In the rows, 128 means zero.
These are runs of 7 systems, one row a step. Runs of the same system follow the same rule from any start.
Lag, path 1:
[[125 177 122 165 121 130 121 137  95 147  85 128 136 118  64  62 141 135]
 [116  67 143  86 141 158 126 176 131 127 135 171 108 110 137 122 100 139]
 [134 147 103 162 151 144 163 123 138 137 140 106  75 109 117 172 184 124]
 [115 154 177  89 115  89 111 152 132 154 107 114 137 120  85  84 144 114]
 [158  96 139 147 124 195  90 157 147 120 153 154 135 115 124 142 126 150]
 [152 160 123 118 168 153 166 107  88 133 100 130  84 102 133 124 164 124]
 [ 55 134 152 130 105 106 116 175 130 132  98 135 123 120  99 103 154 147]
 [164  90 113 133 130 163 125 154 156 143 172 125 100  98  96 118 102 123]
 [139 157 152  91 169 144 138 124 126 148 113 118 107 123 122 168 187  96]]
rurig, path 2 (9 x 18):
[[163 131 134 114 120 152 113 138 138 122 149 101 211 126 181 123 115 134]
 [125 126 150 147 120 167 134  68  86 100 119 183 130 132 131 137 136 166]
 [134 130 107  96 162 111 143 125  91 128  72 147  80 128 143  98 102 101]
 [ 73 110 104 122 107 120 163 140 149 100 145  84 136 128 155 108 115 106]
 [142  95 110 134 135 129 152  97 139 149 195 142 166 148 132 168  93 132]
 [148 151 121 131 157 133 114 120 103 127  87 151 159 160 173 179 148 132]
 [148 153 120 142 109 131 133  95  99  84 100 103 126 115 159  79 123 133]
 [107  85 126  97 126 166 145 109 116 109 136 155 128 129 119  87  83 105]
 [ 92 104  91 128 161 124 174 148 118 139 130 146 114 129 154 169 123 136]]
gotef, path 3 (9 x 18):
[[150 137  83 117 162 112 135 133  93 142  86 138 143 148 152 113  85 107]
 [140 113 104 113 137 156 174  83 104 120 156 130 161 127 166 114  92 127]
 [131 125  96 131 134 115 137  65 120 123 131 142 130 167 103 119  86  85]
 [160 125  85 102 157  91 152 121 114 151 119 115 130 133 158 114  82 104]
 [134 129  96 116 145 150 165  90 117 132 150 119 192 152 164 144 106 106]
 [153 128 100 125 143 122 134  81 100 146 123 166 153 158 101 107  75 107]
 [159 109  88 100 154 117 146 116 104 121 113 134 121 137 180 113  72 104]
 [134 144  89 125 138 142 175  62 108 120 145 107 167 139 152 124 107  99]
 [134 121  93 117 139  93 144  96 115 157 139 146 154 157  98 104  62  99]]
kifig, path 4 (9 x 18):
[[151 141 176 134 103 153 127 117 111  99 132 111 102  79 141  92 160 173]
 [ 74 126 119 150 122 131 124 103 103 116  89 177 108 159  69 109 115 119]
 [149  96  80 101 157  99 161 146 133 156 144 122  98 122 139 119  73  99]
 [119 151 137 119 135 134 141 134 169 135 156  70 141 122 128 164 194  96]
 [129 140 159 147 106  99  71 154 125 140 113 159 190 155 125 146 130 164]
 [162  97 132 129 126 167 121 131 103  85 124 149  93  99 175 113 106 161]
 [101 164 121 142 126 139 159 100 104 131 100 121  86 111  77  89 161 114]
 [ 85  96 111 108 132  86 142 144 142 158 145 154 143 156  99 128  79 104]
 [175 115 111 123 149 128 125 145 163 126 161  89 116 123 176 187 138 111]]
zosa, path 5 (9 x 18):
[[167 102 174  89 123 102  58 154 161 105 110 134  57 134 127 136 122 100]
 [ 91 159 102 171 142 184 138 188 140 137 105 104 155 120 140 161 199 140]
 [114 119 178 105 102 100 145 140 107 160 141 147 109  81  71  55 121 167]
 [ 90 106 123 159 108 125  88 126 166  75 121 136  62 159 117 174 140 107]
 [144 165 122 115 158 144 154 180 136 156 113  67 105  81 136 124 192 113]
 [ 77 101 192 102  97 138 118 151 141 143 155 161 161 122  82 112 132 156]
 [147 131 118 193 111 108  87 133 145 109 126 133  53 130  95 154 147 143]
 [109 148 151  91 149 160 130 177 126 117  74 102 104  97 159 109 179 112]
 [ 62 115 140 141  92 130 153 154 151 150 169 125 154 111  71  99 131 141]]
gotef, path 6, 9 rows:
[[121 117  74 208 111  96 140 137 141  99 150 114  93 130 161 178 126 176]
 [184 147 183  95 114 126  91 108 165 139 161  83 146 123 100 121 155  91]
 [ 65 145 110 126 150 123 122 203 114 156  60 159 148 142 116 124 144 127]
 [164  94 136 152 120 168 144 124 113 118 179 148 114  84 156 141 125 198]
 [117 142 166 124 108 125  81  80 144  82 108 129  94 163 102 139 150  80]
 [114 153 101 136 130  78 148 192 120 152  96  92 112  97 127  78 132 141]
 [111  91 139 122 127 170 147 137 167 136 203 121 154 113 139 176 151 136]
 [145 162 152 146 132 109  81 107 113 141  92 171 114 160  75 157 153 128]
 [133 114 141 105 115 113 109 189 115 108  97 116 123  94 177  79 110 162]]
naf, path 7 (9 x 18):
[[ 87 106 150 108 105  85 142 110 142  97 147 118 113 141 158 154 128 129]
 [169 160 107 139 137 108 117  99 129 148 131 109 163 154 118 126 113  97]
 [134 112 116 122 141 170 141 152 103 123 119 141 158 113 175 120 118 154]
 [106 126 143 143 112 128 165  70 116 106 153 131 103 123 114 132 147 143]
 [140 134 123  97 144  73 131 120 111 155 113 143 125 146 122 114  94 105]
 [138 106  92 152 121 131 140 153 140 119 157 112 149 120 166 127 100 147]
 [127 129 157 105 127 158 149  87 129 131 165 125 157 129 122 148 147 119]
 [118 147 130 127 133  88 123 118  92 133  89 156 143 154 142 138 124 149]
 [158 122  96 142 125 128 148 115 118 102 137 102 104 106 158 106 104 134]]
feg, path 8:
[[124 127 176  93 121 183 168  81 117 111 166 116 163 106 154 125 157 137]
 [118 120  83 183 121 158 113  87 103 104 109 174 113 160  87 117  84 128]
 [139 110 106  76 163  62 148 148 117 142 107 128  93 131 174 131  98 108]
 [121 152 123 146 120 117 173 107 150 158 192  78 174 121 112 151 160 129]
 [172 110 150 137 116 154  64 133 135 140 139 172 159 145  85 108  88 131]
 [158 124 114 108 162 154 129 137 107  99  97 129 125 133 217 168 131 129]
 [125 159 121 143 121 136 188  62  94 128 142 106 110 105 102  92 146 133]
 [ 91  91 109 117 122 111 118 134 137 140 129 169 151 165  87 107  61  97]
 [172 112  98 128 161  97 134 162 146 149 152 111 109 124 180 194 128 138]]
feg, path 9 (9 x 18):
[[145 112 140 121 126  98 145  99 131 169 177 147 112 121  78 128 111 138]
 [148 129 124 127 127 111  87 140 134 127 126 134 189 169 158 158 105 127]
 [192 135 118 125 137 170 138 120 123 119 143  97 118  93 159 118 134 127]
 [112 133 137 117 139 160 151  74  97 131 122 162 146 146 105 123 126 114]
 [126 103  76 145 138 104 145 142 114 130 124 149 123 137 146 117  71 141]
 [152 123 132 102 139  91 154 102 150 142 173  96 119 126 139 156 129 108]
 [156 154 124 149 129 145 110 117 129 152 138 132 189 145  97 125 125 118]
 [164  98 125 106 143 166 118 142 112 116 130 149 141 116 166 117  92 139]
 [136 138 111 137 135 139 167  65 105 107 132 128 110 135 148 154 138 123]]
rurig, path 10:
[[171  95 121  81 146 126 155  66 107 172 179 164 186 147 104  98  44 102]
 [ 75 122  96 151 149 147 112 166 104  93  62 171 144 165 197 189 145 152]
 [185 145 105 124 128 105 179  57 108 100 157  64  95  97 182  99 116 124]
 [ 76 107 127  91 121 160 124 103 124 122 119 159 212 181 115 103  80  77]
 [128  96  61 178 150 141 159 154  97 113 125 160 100 115 191 164 105 193]
 [154 139 157  60 141 104 161  58 126 105 143  86 130 134 188 145 138  81]
 [ 81 140  72 169 113 140 135 102 105 117 104 149 204 174 109  94  77 114]
 [173  73 102 118 146 158 130 152 112  98 137 147 107 107 218 149  84 165]
 [ 97 157 145  91 145 145 196  42 106 109 131 110 131 136 151 149 166  88]]
naf, path 11 (9 x 18):
[[142 102 148  66 122 126  72 128 148  71 104 114 162 167 200 120  81  67]
 [134 171  52 212 149 185 160 107 113 151 133 128 172 142 107 159 150 134]
 [120 121 194  59 137 127 167 130  81 136 113 148 104  73 151  85 144 170]
 [ 86 104 107 162  87  71 111  86 148  87 137 135 104 175 105 131  80 110]
 [199 126  84 107 176 131 146 152 138 189 156 114 144 119 135 148 104  98]
 [ 70 126 159 125  98 149 142 154 129 109 144 114 194 116 174 132 157 171]
 [166 152 160 139 120 120 106  41  98 106 125 162 110 154 101 136 133 129]
 [126 121  68 113 173 115 155 153 102 132  75 137 102 139 168 121  96 101]
 [111 119 118 154  97 130 175 130 143 133 191  86 143  88 113  83 123 155]]
kifig, path 12:
[[100 121 175  87 129 131 150 117 124 112 135 129 137 125 167 156 164 136]
 [133 149 114 172  96  95  89 121 128  96 103 118 127 150 124 109 116 132]
 [155 105 130 106 145 186 127 128 125 138 140 145 131 114 110 100 103 109]
 [104 146 103 141 148 115 180 116 106 142 123 124 127 130 142 153 156 140]
 [123 120 156 111 101  77 112 117 148 125 156 112 138 137 119 118 112 122]
 [153 123 112 134 139 178  94 132 135 108 119 132 141 147 142 149 129 104]
 [140 155 129 133 137 129 153 136  95 147 114 128 143  99 134 101 144 158]
 [ 84 106 142 131 103 113 144  99 130 107 152 140 121 138 121 130 121 136]
 [163 130 102 129 145 120 109 110 132 130 116 130 109 147 121 137 109  94]]
zosa, path 13 (9 x 18):
[[137  72 132  51 159  54 168 122 142 144 177 121  81 128 184 179  98 110]
 [163 155 157 141 134 188 137  68 145 130 186 109 194 140 139 200 187 129]
 [197 171 162 131 106  89  52 141 107 151  93 135 185 142 100  73 103 144]
 [111  94  70 178 123 160 102 173 103  75  79 166 130 141 183 115  80 166]
 [107 134  71 115 163 149 224  83  85 141 116 124  83 107 116  86 111  96]
 [ 92  98 151  65 125  53 152  92 156 137 176 121 146 169 133 171 109  84]
 [214 133 126 156 132 141 104 109 157 136 193  98 160 134 162 200 146 147]
 [177 169 163 119 139 176  81 128  80 138  70 160 190 133 122  90 136 145]
 [ 77 126  74 177  95  88 119 147  98 101  86 146 146 152 135  75  66 154]]
Lag, path 14 (9 x 18):
[[132  75 138  92 153 219 136  96 124 130 159 198 156 141 111 140  91 108]
 [139 160 105 159 168  75 154 132  85 145  86 146  64 129 158 191 171 168]
 [ 77 129 152 118  68  91 129 156 161  93 139  59 132 100 129  53 127 122]
 [157 100 103 136 145 195 103 111 155 155 166 160 158 160  63 149  94  77]
 [178 157 139  96 183  97 142 141  87 155  95 144 118 115 192 182 162 161]
 [ 68 139 163 163  60 124 138 115 133  75 138  90 135 103 130  79 157 167]
 [141 100  94 130 139 162 101 115 136 137 123 168 104 152  58  96  61  69]
 [137 132 106 104 187 118 148 184 125 159 107 124 130 126 199 200 161 135]
 [103 156 162 150  76 101 166  95 132 124 178  76 147  94 109  95 166 170]]

Which system made each of these runs?
path 15, 2 rows:
[[135 133 159 128 123  55 162  86  95 193 174 169 162 131  82 134 109 185]
 [178 121 148 147  99 117  76  75 127  43 117 128  99 159 190 161 119 137]]
	zosa
path 16, 2 rows:
[[179 113 125 132 134 201 138 158 119  80 126  95  82  62 197 100 139 159]
 [ 71 147 156 115 134 145 166  33  90 109 104 165  95 151  80 136 162 101]]
	feg
path 17, 2 rows:
[[107 150 151 149 116 110 122 105  95 135 100 173 131 144 101 136 144 159]
 [137  97 112 131 118 118 114 156 132  98 120 123  89 118 154 103  92 138]]
	Lag
path 18:
[[155 198 101 183  97  69  66 103 115 104  62 110 169 183 122 103 113 109]
 [174  87 116 140 114 236  93 153 141  74 137 122 108  87 142  73 100 127]]
	rurig
path 19:
[[153 118 120  95 145 159  59 127 173 116 110 129 133 180  94 137  98  20]
 [158 157  82 138 171 170 163 196 105 175 114 106 198  96 181 126 146 159]]
	kifig
path 20 (2 x 18):
[[142 112 105 122 161 186 137 101 101 116 112 168 132 145 157 149 112 118]
 [140 136 129 125 119 107 149  64  87 107 115 133 111 129 129  86 102 125]]
	gotef
path 21, 2 rows:
[[181 132 149 144 153  49 106 142 122 163 129 157  74 134 137 215 162 183]
 [143 156 165 120  74 136 105 123 149  61 121  41 123  99 170  65 157 119]]
	Lag
path 22 (2 x 18):
[[139 166 151 131 111  93 115 119 100 134 104 125 165 128 129  94 137 148]
 [111  89 122 137 109 163 130 108 128  94 150 146 133 132 138 112  92 134]]
	kifig
path 23:
[[111 167  85 218  82  81 104 142 137 127 121 103 149 144  87 109 123 153]
 [153  96 172  48 137 133  89 184 164 128 129 115 107 110 138 110 119  84]]
	feg
path 24, 2 rows:
[[135 100 161 107 141 113 128 179 114 127 116 155  58  86 161 153 158 184]
 [ 83 143 150 143 107 113 100 165 140 104  80 116  48 117  92 108 171 117]]
	kifig
path 25, 2 rows:
[[109  83 146 122 114 139  90 169 129 103 114 173 103 132 137 132 105 157]
 [111 153  94 165 142 149 161 120 114 122 110 114  82 115 108 127 165 122]]
	zosa
path 26:
[[ 85 134 148  91 150 117 150 160 104 165  96 157 119 115 106 124 153 137]
 [125  99 123 168 106 127 131 129 129 101 156 141 125 121 158 158 123 186]]
	gotef
path 27 (2 x 18):
[[158 113 105 127 147 109 101 148 189 149 162 107  93 152 108 189 131  69]
 [149 154 167 114 159 151 127 170 112 163 116 142 162 103 158 172 196 176]]
	zosa
path 28, 2 rows:
[[ 86 154 165 116 116 123 106 131 121 117  81 137 120 139 105 124 167 118]
 [110 122 113 150 102 105 125 174 154 120 145  92 113 106 126 111 127 143]]
	zosa
path 29, 2 rows:
[[ 91  75 127 104 156 163 146 107 153 110 169 161 137 165 174 241 140 109]
 [202 198 142 144 130 101 149  80 105 174 152  86 159 115 106 122 169 143]]
	zosa
path 30 (2 x 18):
[[127 158 184 111 111 100 122  85 101 121 109 132 115 124 100 106 155 138]
 [137 112  86 140 132 113 105 144 118 112  94 146  98 149 132 111  76 110]]
	naf
path 31:
[[ 94  99 139 117  86  64 140 170 131 119 151 107 183 119 191  98  91 182]
 [176  92  98 158 135 213 132  70 132  99 172 153  85 125  98 138  97 111]]
	zosa
path 32:
[[176 124 199 157 102 160  87 146 122  99 139 140  86  74 144 146 181 216]
 [124 156 131 127 126 201 126 105 102  86  67 120  62 101  89  47 148  85]]
	Lag
path 33:
[[102 137 139  86 126 141 190 116 157 103 169  45 147 105 195 153 175 100]
 [133 144 124 187 119 170 110  97 126 161 143 172 120 133   6 111 130 132]]
	feg
path 34, 2 rows:
[[139 135 119 153 109 172  73 222 151 138 118 112 204 113 130  90 126 146]
 [149 109 199 131 111 158 135  99 112 114 166 156  74  82 118 142 170 196]]
	rurig
path 35 (2 x 18):
[[160 137  70 132 149 138 182  93 121 147 159  96 161 124 142 106  92 101]
 [103 103 144 103 123 133 170 120  97 143 154 157 186 120 146 114 103 168]]
	naf
path 36:
[[114 150  64 159 150 119 172 100  79 106  76 132 109 138 167 127 119 130]
 [134 102 116  83 117 122 149 111 132  93 148  93 156 129 189  90  76  97]]
	rurig
path 37 (2 x 18):
[[168 151 113 142 120 118 136 121 101  93 105  94 121 100 193  97 123 156]
 [ 52 120 117 132 106 152 149  99 122 104 120 140 154 156 101  99 114 101]]
	Lag
